Each row is where one point has got to under a steady rotation. How many steps took it there?
The counts run from 0 to 609.
[ -4.4  -2.3  -1.0  -8.0  11.9 -21.5   4.7  12.5   5.0  -2.5  -6.7   7.0
  14.3 -20.8   6.6  10.9  -9.0  -1.0 -12.4 -21.6 -13.9 -17.9  -0.1 -10.9
  -7.7   5.2   4.6   4.2   5.6   1.2   5.2 -34.4  24.1  13.9   7.7  -3.7
  -5.8   1.9  15.3  20.9 -12.8 -13.2  17.8 -25.1 -19.1   7.6   2.6   2.5
  21.9 -18.7  -0.3  -7.7  -6.6 -13.4] : 326
[ -3.1  -4.6 -11.3   2.6   4.8   6.0   8.8 -22.4   4.0 -18.7 -18.7   3.9
  -2.7 -40.1   3.4  14.7   2.2   2.9  -6.2  -2.5   9.9  24.7   7.3 -33.3
  -1.5 -11.8  25.9   6.9   4.8   5.7   3.1 -14.9  -0.5  13.6   1.3 -21.1
  -4.6   2.7   2.1   4.7  14.2 -14.3   7.6 -19.8  -2.8   1.8   0.8  -3.9
   8.3 -18.3 -20.8  12.4   0.5 -11.4] : 184
[-11.5   3.8  -4.4 -23.4   0.5 -13.8  -4.5 -16.3   5.2 -14.4  -1.9 -19.7
  -1.6   0.0  -0.8  17.9 -12.3   2.9 -33.9  -4.7  -7.3  -1.4   9.8 -10.5
  -6.2 -12.0  -7.8  -5.9  -6.3 -17.4 -14.5 -28.2  -3.6   4.8  19.2  -4.3
  -9.1   2.2  -8.9   8.0   4.7  -5.6   4.8 -14.8 -20.5   7.2   9.3   9.5
   9.6 -32.1 -19.3   7.3 -18.2 -24.9] : 337
[ -6.0 -18.9 -10.0  35.4   4.5   9.1  17.4  -0.7  12.4  -8.9 -19.0  -6.9
   4.1 -33.7  -0.9   2.1  12.7   9.1 -10.2  -3.4  10.1  21.5   6.7 -15.7
  -5.8  -9.9   8.5   9.5  -9.8  -1.5   1.9 -12.9  -4.8  17.0   2.1 -18.8
  -4.5  -3.0  11.4   6.2 -14.8   2.8   2.7 -23.9  -4.3  -8.6 -18.3   0.4
  -5.4 -21.7  -5.1  18.7 -19.8 -10.8] : 191
[  2.3  -7.9   9.5 -23.4 -11.8   0.0  -3.0 -10.2   4.4 -13.2   2.5  -6.5
 -12.4 -11.4   2.3   1.5   7.4   6.4  -1.7 -35.8   2.8  -9.9   7.2 -19.4
   4.0  -7.7  -1.4  -6.4  -8.2   5.9  -9.5 -10.3  -8.4  37.7  -3.1  13.7
  -4.1   7.4  -2.9  -0.2 -15.1 -13.1  -4.1 -26.9 -16.9  21.0   1.9  -6.5
  -1.9 -11.4 -14.8  -1.2 -17.6 -35.3] : 44
[ 14.3  -0.8  11.3   0.8  28.3 -19.5 -27.7   2.7   7.3  -8.3 -20.9   1.1
  16.5 -22.3   3.3   5.9  -3.7   7.2 -17.7  -6.1 -11.7   3.2   6.1  -1.2
   0.2   4.1  -1.3   3.8  -9.3  -0.3  -2.1  -7.3  22.8   6.7   9.9 -13.0
 -23.0   7.2  29.8   8.1   5.9   2.6  16.5  -9.8  26.6  -9.5 -16.8  -9.7
   3.2  -0.2  -3.9   3.5 -19.8 -19.7] : 294
[ 23.6  16.3  14.8 -20.2  -4.8  -4.9  -9.4   0.7   1.9   2.2 -24.7  -9.8
 -16.9  -9.3  17.3  14.9   6.1   6.9 -15.0 -11.3  -5.5 -24.4 -12.1 -10.5
   0.0   0.1  -9.8 -11.6   1.2  17.1 -19.4 -17.2  20.1  -1.3 -17.3 -18.5
 -23.6   0.9  -9.1  17.7  -4.4 -14.5   2.1  -3.3  14.5   5.9   7.0 -16.5
   3.9 -18.6   4.0  -0.6   0.2 -16.0] : 509
[ -1.6 -19.0  -7.5  19.3   4.1   6.9  14.4 -15.3   5.3  -8.9 -12.7  -7.4
  -0.9 -30.6  -3.9  19.3   5.8   6.0   1.0   4.1   5.4  23.2   7.2 -28.3
  -3.4  -9.8  20.0  13.5   4.4   7.2 -11.7 -18.4  -6.0   7.5  -6.3 -22.3
  -7.7   2.1   6.2   7.8   9.6 -19.2   6.5 -25.0 -10.8  -7.7   0.9   0.3
  -2.9 -28.0 -11.4  15.9 -14.1 -16.9] : 187
[  5.1 -10.3   6.6  -3.4   3.4 -10.5  -8.9  -8.3  -5.1   2.1  -3.5 -12.8
  -3.4  -1.8   9.3   8.2  12.7   2.8   4.2 -17.5  -0.8 -18.6  14.6 -24.2
   5.3 -13.5  -6.1   5.9   4.4  22.1 -13.3 -33.1  -9.7   9.7   3.0   0.9
 -15.9  -8.9  -1.7  -9.9 -17.8 -15.4  -0.9 -22.3  -6.6  19.9  -9.7 -17.9
  -3.1 -39.3   5.2   6.3 -19.7 -13.8] : 36
[  8.8   7.7 -10.3 -14.5  -7.0  -0.7  21.8   6.1  -9.2 -23.3 -14.9   4.8
  -1.5 -20.1 -12.9  17.8  -6.8  -3.0   2.7 -23.6 -19.3 -18.0  -5.4 -12.0
 -12.0   6.6  -1.2 -10.7   4.0  14.0   5.7  -9.7  17.5   4.1   8.8 -23.6
 -32.7  16.8  11.9   5.6   7.3 -27.4   4.5  -6.9  -6.6   9.2 -11.4   0.1
   5.8 -26.5  -2.5  -8.1  -3.4   1.1] : 316
[  7.6 -14.4  11.8  -0.3  30.1 -14.8   1.1   6.9  -0.5  -1.1  -4.6  -9.1
 -26.6 -18.0   5.2  18.0  11.7  15.0   7.5 -16.9   3.3 -11.7  -9.6  -7.3
  20.9 -13.3  14.0   1.8  -8.7  -4.2   0.7   1.7  21.9  12.2  -0.7  -2.9
 -11.6  -8.4 -15.2   9.1  -1.7   4.6  10.7 -16.3  -0.6  -1.1  14.1 -11.1
  -0.1 -17.2  12.2  25.6 -30.1 -19.0] : 226
[  2.0   0.8   6.9 -18.9   4.2   5.3   0.2 -15.3   3.8 -22.0   6.2 -11.5
   6.2  10.9   4.1  10.1 -10.1  21.0 -25.0  -4.4  -4.6   7.2   1.9  -3.8
  -7.7 -29.6   0.0   5.1 -11.7 -21.4  11.7   3.3   3.3  18.6  16.0   2.1
 -25.1  16.8   0.5  20.3  -7.8   5.8  22.7  -7.6  -1.9 -10.8  21.5   9.5
 -15.9 -24.4  10.3   5.9  -1.7 -13.9] : 568
[  7.7  -0.3   3.9   5.3  23.9   8.2  -8.9   7.3  10.4   8.7 -10.3  11.9
  -5.7   2.1  -4.7  -9.7  10.7   8.2  10.8   1.1 -12.0 -18.8  -7.7  -4.5
  16.8 -14.6 -22.5   6.1 -14.8 -10.4 -13.2 -14.9  23.2  21.1  -2.1  -8.5
 -12.5 -10.1  -4.6  26.2 -18.8   4.1   8.5  -6.8   0.4  -9.2   4.6 -15.9
  -7.1 -27.1  17.1  31.9  -6.3  -2.6] : 431
[  4.4  -4.3  -4.0 -16.5  16.7   0.1  -3.1  -7.7  -7.9 -21.9   0.4  -6.4
 -18.1   0.7  -2.3  18.4   0.1  13.1   6.6 -22.8  -4.8 -23.9   4.9  -9.2
  17.3 -27.2  -4.5   6.6 -16.0   2.4  12.1   8.0  -0.6  17.8  24.0   1.8
 -26.9   3.6  -9.8  -7.4  -5.5   7.3 -11.6  -6.4  -3.0  12.1  -2.9 -15.5
  -9.4 -39.7  14.2  15.3 -16.0  -6.0] : 235
[ 16.7   8.4  18.0 -29.3   5.6  -8.6 -12.5  -9.1   8.2  -6.5 -14.0  -1.0
  -8.4   1.8  11.3  -2.8  10.5  16.3 -11.9  -8.9  11.9   7.6  13.8 -15.0
   7.9 -19.5  -3.9 -26.3  -3.8   2.2  -4.9   1.2  11.3  17.9  -1.9 -15.5
 -25.3  -3.9  -3.4  22.1 -23.3  10.9  23.9  -7.9  24.2   2.7  -4.1 -18.1
  -6.1  -5.1  -2.7   0.9   3.7 -15.7] : 72
[ -1.8  -9.5  13.0   2.6  16.5  -6.4   1.5  -1.4   6.8 -12.6  -3.9   7.6
   5.4 -31.7 -30.4  -5.1  10.1  -5.1  15.4  -4.4   4.4  -1.2 -12.3  -2.8
  13.6   0.4  -5.2  -9.1  -7.0   0.7  -6.6  -9.0  14.2  17.6  -1.6  19.2
 -43.6  15.4  -6.2  -8.0  -3.1  -0.7   2.6 -14.8 -14.2   3.6 -14.7 -12.7
 -19.2  12.6  -6.0  13.5 -26.8  -8.3] : 452
[ -0.4  14.6 -11.7 -13.9  -4.2   7.5  -5.6  -8.0   3.2 -19.4 -14.7  -0.7
  -2.8  -3.1 -17.0  -3.0  -8.0  -2.0  -5.4  -7.0   7.7  -4.2   9.5 -21.2
 -17.2 -10.5 -10.6 -24.5   2.6   0.0   1.7 -38.5  -7.9  15.4   0.9 -28.8
 -20.9   3.1  -7.9  -0.1  -9.5   0.1  14.2  -0.4  -6.4  16.7   7.5  -3.7
   3.6 -17.7 -33.3  13.0  11.1   0.5] : 544
[  3.3  -9.2   3.5  -1.9  -2.4  -5.9  -2.0  -6.7   3.1  -1.6  -6.8 -15.3
   0.5  -8.6   2.9 -11.4  18.4   0.9  -4.9 -22.5   9.8 -16.2  16.0 -17.6
   4.6  -9.9 -16.3  -4.1  -2.0  15.4  -8.4 -32.6 -10.9  27.2  -1.2   8.1
 -12.5  -5.6  -5.7 -10.7 -27.7  -7.5  -1.6 -24.2  -4.9  25.8 -19.7 -21.0
  -2.9 -20.7  -3.7   7.1 -15.3 -13.6] : 39
[  5.2  -9.9   0.8   3.6   2.9   3.0  -2.1   0.0   9.1   5.5 -12.7 -16.7
   7.4 -24.6 -12.5 -10.4  -9.6  16.1 -24.8   4.8  -0.6  -2.6  -8.7  15.6
  -4.8  -5.2   9.9   8.3 -35.6   3.2 -24.7  -1.6  -2.0  10.3   5.9 -19.4
 -30.5  19.7  15.4  13.2   4.8  -9.1  -0.1  -9.5 -10.0  -2.0   9.6   9.3
 -14.8  -0.4  -1.5  -0.1 -26.1 -25.3] : 491
[  0.6   7.1 -12.7 -19.1  17.0 -18.3 -18.6 -12.4   7.5 -22.0 -22.2  -4.4
   3.3  -6.1 -14.1   4.0 -14.2   9.9 -11.9  -1.6 -17.5 -15.9  -0.1  -6.5
  -9.7  -6.7  12.5  -7.5 -11.6   6.9  11.4 -17.8  14.7   3.7  17.4 -18.6
 -18.4  -1.3  -2.2  13.2 -23.0   3.0   2.9   6.7  18.3  -5.2  -6.0 -21.0
  16.5 -20.1 -20.5   6.4  16.8  -4.6] : 102
[ 22.5   1.3  -7.0 -18.5  13.2 -13.0  13.2   4.6  -6.7 -15.1 -19.0 -15.9
 -16.3 -20.2  14.7  12.7   1.8   4.9 -11.9 -27.5   7.8 -12.6  15.1  -6.8
   7.5   3.1   2.8  -8.9   5.7  15.1  -2.1  -3.6  15.0  12.3  -1.2 -23.3
 -26.9   9.1   0.8   8.0  22.5 -15.1   7.6 -18.6   7.9  17.9   3.8  -6.4
  10.0  -8.0  -3.1  -4.4  -6.5 -15.2] : 517
[  6.7 -14.1  10.8   1.3  31.3 -13.6   1.1   5.0  -1.4   3.1  -1.3 -14.6
 -26.5 -12.9  -0.3  17.8  12.3  15.6   8.0 -13.3   2.6 -14.2  -7.5  -4.3
  22.0 -14.1  13.0   5.3  -7.8  -2.2  -4.2  -2.3  20.0  11.9  -0.1  -3.6
 -16.2  -5.3 -18.9  10.3  -4.6   4.7   4.4 -14.8  -3.5  -1.2  14.6 -14.1
  -2.5 -20.3  12.9  27.5 -29.4 -15.4] : 227
[  8.6  15.1 -14.0 -16.5  -7.2   1.3  23.0   3.3  -7.6 -27.5 -20.1  -0.9
  -4.1 -24.4 -14.9   8.0  -3.5  -1.8  -7.3 -22.8 -13.8 -13.6  -3.1  -4.6
 -10.0   3.4  -4.7 -16.3  -4.0  12.5  10.3  -3.6  16.0   8.2  15.4 -26.9
 -35.7  15.9   4.4   0.8   2.4 -17.0  -3.2   1.4   2.9  11.7 -18.9  -4.2
   5.6 -21.2  -7.0  -4.8   2.0   4.7] : 314
[ 23.3  -6.0   2.7 -15.6   4.6  -4.8  14.4 -17.0  -1.6 -15.3  -7.5 -24.5
   1.3   1.2 -14.1 -11.1  12.7  14.4  -5.9  -4.9  13.4   6.0  17.0   2.9
   9.0 -14.6  -2.0 -19.6  -6.3   4.0  -8.2   6.2   3.8  20.1  -8.6 -12.5
 -48.0  14.1  -2.6   9.4   3.8  -6.9  19.5 -14.2  16.6   2.3  -7.6 -15.8
 -15.1   3.9  -2.1   1.5  -0.1 -12.1] : 79
[  5.2 -13.5   0.3   6.5  -5.7  16.2   6.5  -6.5  -5.3 -14.0  -4.5  -3.9
 -13.4 -16.2 -16.8  -3.3  14.1   5.5   8.3  -5.6 -20.2   4.9 -12.0  -7.2
  -3.7 -12.7  -0.3   6.2 -15.0 -15.6 -13.1   1.1  13.6  18.4   6.5 -10.6
  -7.9   9.9  -2.3  -5.7  15.5 -29.5  18.0  -5.2  -5.8  -5.5  17.5   8.0
 -15.3 -22.6  -0.3  33.4 -31.6 -11.6] : 419
[ -0.9   1.8  -8.6   0.2   7.4 -16.2   9.5  16.6   5.8  -7.1 -12.1   9.1
  17.7 -26.9   1.1  -0.5  -5.0  -4.7  -9.4 -25.4  -8.9 -17.3  -1.0  -9.2
  -9.6   8.0   0.9  -1.1   6.0   1.5  14.4 -34.1  25.5  16.0   8.9  -9.8
 -11.0   3.1  21.6  16.2 -15.0 -11.8  19.4 -22.5 -11.5  12.2  -8.8  -0.8
  22.0 -13.8   0.4  -6.8  -2.6  -4.0] : 324
[ -1.6   4.7  -7.7  12.5  24.9   7.2  16.9  13.5   5.5 -15.5 -10.5   0.6
  12.4 -21.3   1.4  10.7  -7.7  -2.5 -12.3  -1.9  13.5   6.9   9.7  -2.6
  -1.2  -8.7 -15.5  16.5   0.1   4.6  11.1 -13.3   5.9   9.4  25.5   2.5
 -47.0  27.8  -0.9   4.9  -5.3  16.0  -0.3  -7.4  -4.5  -4.1  -6.4  10.9
 -25.8  -9.9   7.3   9.0 -15.0   7.8] : 161
[ 20.6   7.8  -8.3 -20.6   2.4   7.7 -10.1  -5.9   6.8 -10.4 -16.7  11.6
  12.0 -20.4  -0.7 -15.4  -9.0  15.3  -6.0  -8.3  -5.6  -3.6   2.0  -5.2
   4.5  -9.4  -0.9  -0.3 -19.5   3.4  -5.6  12.5  15.7  28.2   0.0 -21.8
 -23.9  18.3  27.2  25.6  14.3 -15.4  21.8  -4.4  13.0   3.5   3.0  -6.0
  -3.1   2.9   0.5  -6.1  11.1 -13.5] : 284
[  7.6  -5.0  -6.8   0.1   3.4  10.4  -7.7 -10.2  -5.1 -20.1  -2.9  -5.9
   1.8   3.2 -20.4  -6.2   5.9   3.7  16.8 -13.6  -3.6 -32.8  -2.7 -10.0
   8.5 -21.1 -21.9  -1.4 -11.2  10.4   5.0 -13.3  -9.4  19.8   4.6  11.0
 -35.7   7.5  -4.0 -16.2 -11.0  -2.5  -8.5  -4.3  -6.3  13.0 -12.2 -24.3
 -18.5 -28.6   9.1  12.8  -6.3   1.7] : 240
[ 14.6  10.4  21.3 -14.9   5.2  -5.4 -16.8  -4.8  10.7   4.2 -12.5  -4.0
  -2.7   4.4   3.7 -11.1  12.1  16.6  -8.3  -1.5  13.6   4.5   9.9 -11.3
   3.7 -18.8 -11.5 -22.5  -5.5   2.2 -10.0 -11.9   9.0  18.4  -7.1 -17.0
 -25.0  -8.7  -4.2  21.2 -32.5  13.5  25.7  -4.5  22.5   2.0  -6.7 -21.3
 -10.1  -5.9  -1.1   6.6   1.0  -9.7] : 70
[  5.8   4.0 -13.9   6.9   5.2  14.7  13.2  -8.7  12.6 -31.5 -12.9 -16.2
 -11.5 -34.8 -12.3   7.4  -0.8   8.7  -4.9 -12.1  16.3   3.5 -15.2 -12.0
  -2.5  -6.0  12.1   6.5  -7.4   1.7  17.3  -7.1   3.9  27.8 -11.3   0.0
 -16.1  23.2 -21.5   8.0  -4.0   6.1  -3.7   1.6   6.6 -11.1   7.2 -13.7
  -9.3  -2.8 -17.9  21.3  10.0  -3.3] : 383
[  0.6  -2.5  11.6  -7.1   1.1  14.8 -19.6   2.8  -0.5  -2.4   8.2   7.3
  -1.0 -10.1 -17.5   2.3 -17.0  13.5   8.3 -18.5  -3.0   0.1  -1.0 -12.5
 -13.2 -13.2   4.3   0.9 -20.3  -2.4 -10.1  -5.5  -9.2  25.9   4.9 -26.9
 -19.6  19.6  18.1   0.8   6.2  -6.5  16.7  -3.2 -19.1   6.7  26.0  10.5
 -15.1 -13.9 -10.9  10.9 -23.8 -21.4] : 55
[  8.0 -15.8 -25.9  11.7  33.5 -14.6  16.3   2.8   8.5 -20.0 -27.8 -13.9
  -7.1 -16.0  -6.9   3.2   3.3   9.2  -0.2  12.5   4.5  -1.3  11.6   1.8
   6.2 -10.7  17.4   7.0  -2.7   8.0   7.1  -0.3  12.5   2.8  18.5  -6.4
 -29.6   4.9  -9.7  10.1 -18.1  10.2   8.3 -11.9  13.4 -15.9  -1.6  -6.9
 -10.9  -8.1  -8.1  19.2  -2.1  -4.1] : 594
[ 20.7   7.1  -2.1 -17.3 -14.3  15.4   3.5  -9.6  11.5  -0.3 -10.2  -3.5
   8.6  -9.2 -11.3 -24.4   1.3  15.7  -3.6   0.2  -4.5  -9.7  -5.3  -2.1
   4.3  -9.6 -11.0  -4.5 -20.5   5.4 -24.1   4.5   7.2  31.3 -12.6 -13.2
 -28.4  17.7   6.8  31.3  -7.4 -21.0  12.2  -2.8   6.0   0.7   1.3 -14.6
 -15.1  -3.8   5.5  -2.0  11.4  -9.4] : 280
[  3.8 -17.1  -2.9  -7.2  -3.3   5.7  11.9 -21.8   1.5 -14.3 -22.5 -12.1
 -13.2  -6.6  -4.9 -27.6  26.5   2.0 -11.4   1.6  -8.3   5.0   4.3   0.7
  -4.4 -15.5   4.8  -1.4 -12.5  -3.3 -15.1 -15.8   8.5  21.9   7.4   5.4
  -9.1   0.9 -20.7  -7.8 -12.7 -26.9   6.5 -19.1  -0.2   2.0  17.2   3.7
 -10.7  -5.9 -17.2  25.6  -6.0 -19.9] : 411
[ -5.6 -10.7   4.2 -16.6  19.7 -17.1 -20.6  -5.5   3.9   6.6   0.1   6.4
  -1.2 -20.5 -15.3  -0.3 -11.2   9.8  19.2   0.4   0.0  -2.2   7.0 -19.9
   5.7 -11.5  30.1   3.3 -10.1  12.6 -20.4 -10.9  -2.2  13.7   9.9  -7.9
 -17.3   6.6   1.7   5.0 -13.0 -12.0  22.2 -11.6 -16.1   8.3  21.7  -5.8
  -6.2  -2.6 -21.5  12.2 -19.8 -21.4] : 257
[ 15.9 -12.5  -9.2  10.0  18.4 -12.5  19.5  11.7  -7.2  -9.2  -6.2 -29.0
   3.9 -15.3  -8.4   2.6   2.5  -0.4  -8.7 -26.1  10.5 -13.7  16.4   5.8
   1.3   6.8  -6.5   3.9   1.0  11.7  -1.5 -21.8   4.3  16.4  -1.7 -18.7
 -37.4  16.6   6.1  -5.0  14.6 -10.8   5.6 -20.8  -2.7  10.8  -6.0  -4.8
  -0.3  -7.8   1.8   5.5 -22.6  -7.3] : 522
[ 16.2   7.4 -14.3  -0.4  14.2  -2.0  10.9   8.9  19.3  -8.8 -20.1  -9.2
 -10.0 -21.4   1.3   5.3   2.5  -8.4  -4.8   9.6  17.2  -3.1   2.9 -14.5
  19.2   4.8 -25.0 -10.1  10.0  -5.8 -26.6 -17.6  12.4  11.0 -12.8  -2.2
 -23.1  11.8 -19.5  30.2   6.0   2.0  10.8 -14.3  -5.6  -4.3   5.5  -5.3
  -9.1   3.0 -17.0  13.5  -7.4 -11.9] : 149
[  5.3  -1.9 -12.8  10.5   1.2  -6.0  18.1  16.7   1.1  -4.5 -12.3   1.0
  19.5 -23.9 -16.6  -5.9  -0.2  -8.3  -0.1 -16.1  -9.2 -22.0  -4.2  -4.3
 -12.9   9.2  -7.9  -2.8   6.4   9.1   4.5 -36.8  19.4  10.8  -1.1 -17.0
 -28.8   7.9  15.7  10.1 -10.7 -21.7  15.6 -16.9 -11.3   9.1 -11.8  -4.5
  10.4 -14.2   1.3  -4.1  -4.3   7.4] : 321
[ 19.9 -12.6   8.4 -13.7   5.6  -5.3   7.1  -9.6  -5.1 -29.7   2.5 -12.6
   4.9 -10.8 -12.5  13.2  -1.2  15.0   1.0 -21.3  -3.6   3.9   3.4  -2.4
  -0.2  -7.3   7.3  -6.3  -2.4   1.0   9.9  18.0  11.2  19.3  -1.1  -4.7
 -39.6  25.8  19.1   5.5  18.1 -11.2  21.3 -13.8  11.2  -7.0 -11.5  -7.2
 -12.3  -3.1   6.3  -6.3 -12.3 -19.7] : 84
[ 22.9  -4.3  15.7 -32.0   2.8  -7.6   5.6 -17.9  -0.7  -9.1  -3.9 -16.6
  -9.9  11.6   0.6   7.2  10.5  17.5  -2.5  -2.6   8.3   2.3  14.7  -9.0
   9.3 -17.5   1.0 -19.4  -0.7   7.5 -18.0   7.0   5.3  13.7 -11.5 -11.5
 -37.9   9.2  -7.1  19.9  -2.9 -10.8  18.2 -15.7  12.2  -0.2   4.3 -15.5
 -12.9  -8.3   0.1  -1.4   0.2 -22.3] : 76
[  8.6  -7.7  -9.9   3.5  22.3   0.5  -6.5 -13.1  12.1  -4.4 -36.2  -1.7
  -0.4 -12.7  21.8 -11.2  11.8  14.3 -33.0  14.0   9.4  -5.5   7.5   3.7
  15.7 -26.0  -2.8   7.2 -22.4  -0.4  -5.0  -6.9   5.1   6.5  14.0  -7.5
 -21.7  -9.9   4.2  15.4   0.9  10.2  -8.4 -23.3   5.9   4.6  -4.2  -6.4
  -3.3 -15.1  10.5   6.4  -1.3 -14.8] : 0
